In the data rows, the value 128 means zero.
Some points, one per row:
[ 97 124 143  98  99  87 122 128 129 147 110 117 145 120 146 139 138  91 116 137 118 107 176 152 155 102]
[137 111 113 125 146 140 113 108 132 106 138 138 119 122  91 100 142 161 139 166 120 160 121 120  95 122]
[109 153  98 112 136 103 114 135 148 174 143  90 137 112 156 109 150 127 136 138 145  51 193 152 137 140]
[193 161 102 140 128 144 205 108 113  97 141 127 116 165 130 155 123 119  76  83 175 119  14  94 107  84]
[145 134 119 157 143  91 113 147 122 132 135  85 131 106 131  75 168 138  97 103 156  98 215 142 152 204]
[130 109  82 195 115 157 157  39 132  36 153  86 116 124   0  61 180 143  92 130  60 180  25 102 105  71]
[113 186 123 118 125 186  68 172  89 162 159 141 160  48 182 151  65 133 128 140 167  86 131 128 150 173]
[157 129  97 170 119 122 115 124 130 111 127 124  81 142 134  92 167 126 108 128 165 136  88  94 136 136]
[171 106 115 161 157 153 151 114 146 107 151 145 118 105 109 143 136 117 148 124 126 201 115 109 104 156]
[122 147 125 127 124 125 117 126 115 140 127 136 155 116 151 122 137 122 134 132 120 107 165 127 139 159]
[132 216 151  83 131 133 119 129 110 116  99 131 147 113 206 174 115  88  50  50 193  49  86 118 148 146]
[118 140 144 130 142 160 131 123 130 132 103 132 134 114 184 190 133 123  75 115 127 116  98 132 127 122]
[ 56 110  82 138  91  92 147 102 151 137  85 192 174 206  47 121 152 117 179 151 108 161 157 165 122 164]
[ 68 198 107  82 130  90 103 133 102 165 172  89 197  29 144 114 136 139 109 102 152   0 226 144 151 143]
[ 92 171 113  79 121 109 130 113 108 144 131 116 177 108 158 117 158 114  79  97 152   5 158 138 139 111]
[185 149 157 109 164 115 118 106  98 119 101  83 143 127 179 164 152 197  85 103 131 108 170  76  76 170]
[ 87 123 132  96 112 105 143 134 133 136 134  91 169 103  97 136 106 121 159 137 132 117 154 127 140  97]
[111 149 102 109 131 102 146 136 104 153 141 105 111 120 159 142 151  99 127 128 145  92 151 142 136 114]
[ 91  97 125  80  87  86 168 125 145 127 112 163 156 174 111 132 141 110 151 168 129 110 174 141 117 121]
[ 54 150  97 123 180 182  76 192 129 133  82 162  70 124  65 151   0 196 245 187 119 177 145 193 176 160]
[111 147 173  95 181 154   1 157  96  85 150 174 107  71 242 147 133 156 151 235  78 209 241 132 131 241]
[163  93 116 135 152 113 124 129  93 164 158 116 151 102 188 148  57 151 158 116 137 181 124 135 104 121]
[ 81 183 154 108  70 109 121 198 167 113   2 190 161 162 110 112 182  45 161 101  78  49 255 167 238 255]
[177 106 112 138 127  80 124 119  82 174 135 189 111 120 137 100 101 102 113 156 125 159 132 153 101 132]
[146  92 124 145 157 152 133 134 117 136 143 125 103 143 119 133 143 119 145 143 125 175 119 122  98 132]
[111 131 130 105 158 107 127 130 153 156 144 129 132 145 126 139 115  75 164 142 117 174 197 142 111 102]
[ 81 163 170 149 133 192 104 173 107  74  58 186  89 118  71  96 119  75 204 238 112 191 163  99 243 190]
Here are 24 more points, each followed by its number:
[229 104 141 146 157 100 144  85  88  98 116 105  55 166 237 108 235 122  63  96 188 173  75 107  75 143] 0
[173  88 113 133 119 118 127 132 117 155 165 142 119 107 114  84  93 112 134 141 143 160 116 134  97 136] 1
[113 144 129 147 130 142 159 118 134 125 124 115 166 115 109 172  97 102 141 112 115 137 128 129 124 118] 2
[112 173 131  87 110  77 131 114 177 121 115  66 127 184 100 104 231 129 106  41 133  41 160 137  83  83] 3
[ 24 147 161 127  57 172  52 220 252 198 110 145 104  52 162 122  93  71 185  82  70  61 192 160 203 203] 4
[255  20 226 116 149 139 194 132  79  97 189  94  51  81 148 240  88 183  84  50 133 255   0 103  91  15] 5
[153  74 109 140 101 106 121 136  90 166 155 175 120 107 103  99 112  97 108 162 136 176 129 155  98 120] 6
[128 207 192  58 102 120 114 157 109 142 103 119 230  96 236 164 195 186  57  98 151   0 255 126 101 216] 7
[ 92 117 137 132 114 240 175 160 159 208 113 164 206  61  91 138 148 116 102 110 131  70 113 113 142 110] 8
[127  85 106 143 122  42 103 137 141 172 140 120 151 134 123 105 101 110 147 135 118 166 172 183 127 128] 9
[159 136 130 147 117 129 125 115 130 110 140 116  85 135 135  75 176  83 109 122 153 111  76  96 152 121] 10
[123 156 133 127 127 123 113 153 120 142 145 114 184 133 175 126 128 132 131 135 126 105 162 120 148 143] 11
[ 61 153 165  99 123  84  66 137 131 151 145  72 201  85 129 128 164 107  99 129 129   0 195 137 160  98] 12
[193 121 120 158 135 151 140  96 100 176 158 115 113 134 185 192 168 116  88  70 148 150  46 132  89  77] 13
[173 188 193 137 132 171 212 128 118  67  85 144 156 205 113 159 169 146 139 106  62 100 147  31 169 197] 14
[107 145  71  84 146 200 111 114 113 134 130  12 127  54 179 150 116 212  51  70 255  35 104  90  65 106] 15
[116 149 131 132 133 127 118 139 123 115 126 143 147 116 108 108 118 123 164 156 119 126 142 105 137 154] 16
[131  95 119 129 106  57 102  96 188 126 188  66 189  80 120  69 200 136 148 138 101 106 182 153 176  76] 17
[177  78 140 152 152 126 138 122 112 151 138 134 129 134 125 139  65 140 124  84 139 174 118 147 108 122] 18
[169  14 128 114 151 148  74 132 152 136 154  90  11 202 166 125 127 169  52   0 185 142 158 128  34 193] 19
[117 161 184 100 116 113 142 142 112 129  80  86 168 132 171 145 156 124  83 130  97  81 213 116 139 107] 20
[101 139 106 112 111 105 125 137 140 165 153 101 151  98 144 150 134 136 131 113 146  68 163 155 145 121] 21
[103 147 134 102 128 105 109 137 153 163 123 123 161 110 154 145 140  74 138 140 109 117 225 159 139  88] 22
[180 132  90 125 136 128 140 113  96 154 140 140  92 113 161 109 105 157 113 117 147 116  86 112 109 137] 23
Which of these numbered points is nearest to each point below by angle, seen from the average point of the first points? Its number follows each.
[125 172 117 125 141 124  86 150 115 145 134 137 155  94 172 145 106 135 147 149 125 103 178 133 142 179] > 11
[116 123 129 140 119 113 106 119 146 139 136  95 154 102 132 136 153 125 130 134 131 120 139 142 138 103] > 17
[112 181 129  79 129 150 152 115  67 199  86 191 137 147 223 120 236 133   0 101 172   0 159 130  74 151] > 7
[176  27 128 255 131  87 159 104 135 125 131 200  58 231  31  92 224 124 142 138  40 255  49 194 166  57] > 6
[100 190  99  83 114 124 114 116 142 152 126  95 188  86 117  97 111 129 120 142 145  14 210 139 146 130] > 12
[105  54  93 152 122 107  87 101 138 129 144 113  80  92  68  34 126 130 188 221 101 213 159 141  85  90] > 6
[217 115 129 178 165  95 111  95 103 101 164 126  94 139 174 125 196 118  82 128 105 191  93 127 132 123] > 0
[161 170  56 207  74  81 108  20 159 204 156 168  28 223 108  12 255 174  37  69  45   0 191 233  93 138] > 3
[184  84 106 122 111 109 130 134 109 132 154 165 130  94 124  92  97  81 111 131 132 152 123 113 117 139] > 1
[150  66  92 134 106  47  98 130 130 137 153 160 148 128 123  71 122  96 154 140 103 186 184 206  99 151] > 9
[ 88 137 113 109 104 120 112 129 141 191 137 104 143  70 157 187 126 136 138  86 171  39 202 145 153 141] > 21
[181 127  98 130 115  99 119 111  80 150 148 159 148 141 173  94  87 143  95 141 147 119 100 131  86 156] > 23
[127 133  55 145 129  84  99 121  96 135 115  97  95 130 126  75  56 184 136 131 179  91 136 137 131 144] > 23
[165 138 112 135 149 148 135 123 125 145 165 127 124 134 174 150 151 128 108 109 142 126  90 136 116 113] > 13
[162 145 149  86  72  45 146  91  97  87 100 157 113 137  98  41 162  90  88 155 121 111  93 104 116 124] > 10
[121 148 131 130 117 158 124 166 124 122  89 139 100 147 111 121  98 133 192 164 119 147 131  92 159 184] > 16
[112 165 126  95 114  95 149 129  82 103  94 124 229 157 136 153 116 119 140 158 124 110 175 130 138 131] > 20
[ 85 109  96 146 122 138 151 114 152 140 117 164 124 199  58 103 130 100 158 167 107 162 145 157 112 136] > 6
[ 76 127 174 140 115 211  68 199 189 174  98 140 119  97 171 136 129 117 106  96 132  76 162 140 173 218] > 4
[144 175 130  85 123  91 131 121 101 129 149 118 177 113 154 142 143  99 104 102 133  94 116 128 141 102] > 12
[137 178 162 113 110 131 159 125 126  94  90 152 139 149 100 108 160 107 141 156  85 101 141  85 192 146] > 14
[130 166 122 126 110  21  80  99 106 112 161  25 149  26 154 132 163  99 102  95 185  51  59 141 138  32] > 12
[115 151 128 117 145 140 118 130 120 142 139  77 143  94 156 156 121 139  91 107 180  77 117 105 128 112] > 15
[  1 120 152  27 112 240 168 175 131 155  65 185 255  32  88 190  29 124 114 122 175  36 219 100 159 109] > 8
[  7 208 134   0 108 138 155 224 165 223 158  83 158  70 248 223 117 103 189 255 113  44 255 255 180 127] > 22
[185  80  99 105 114 114 116 121 113 194 161 186 135  80 129  70  99  66 132 151 146 160 142 133  81 147] > 1
[147 130 128 137 130 128 129 119 121 140 142 138 122 123 154 142 139 128 120 123 122 124 110 120 122 118] > 13
[144 141 149 137 140 124 136 114 111 115 139 102 124 144 157 145 177 132 113 131 129 130 121 105 127 113] > 0
[126 132 115 134 114 139 122 136 135 141 131 118 112 117 135 118 121 124 130 125 154  91 110 111 150 141] > 10
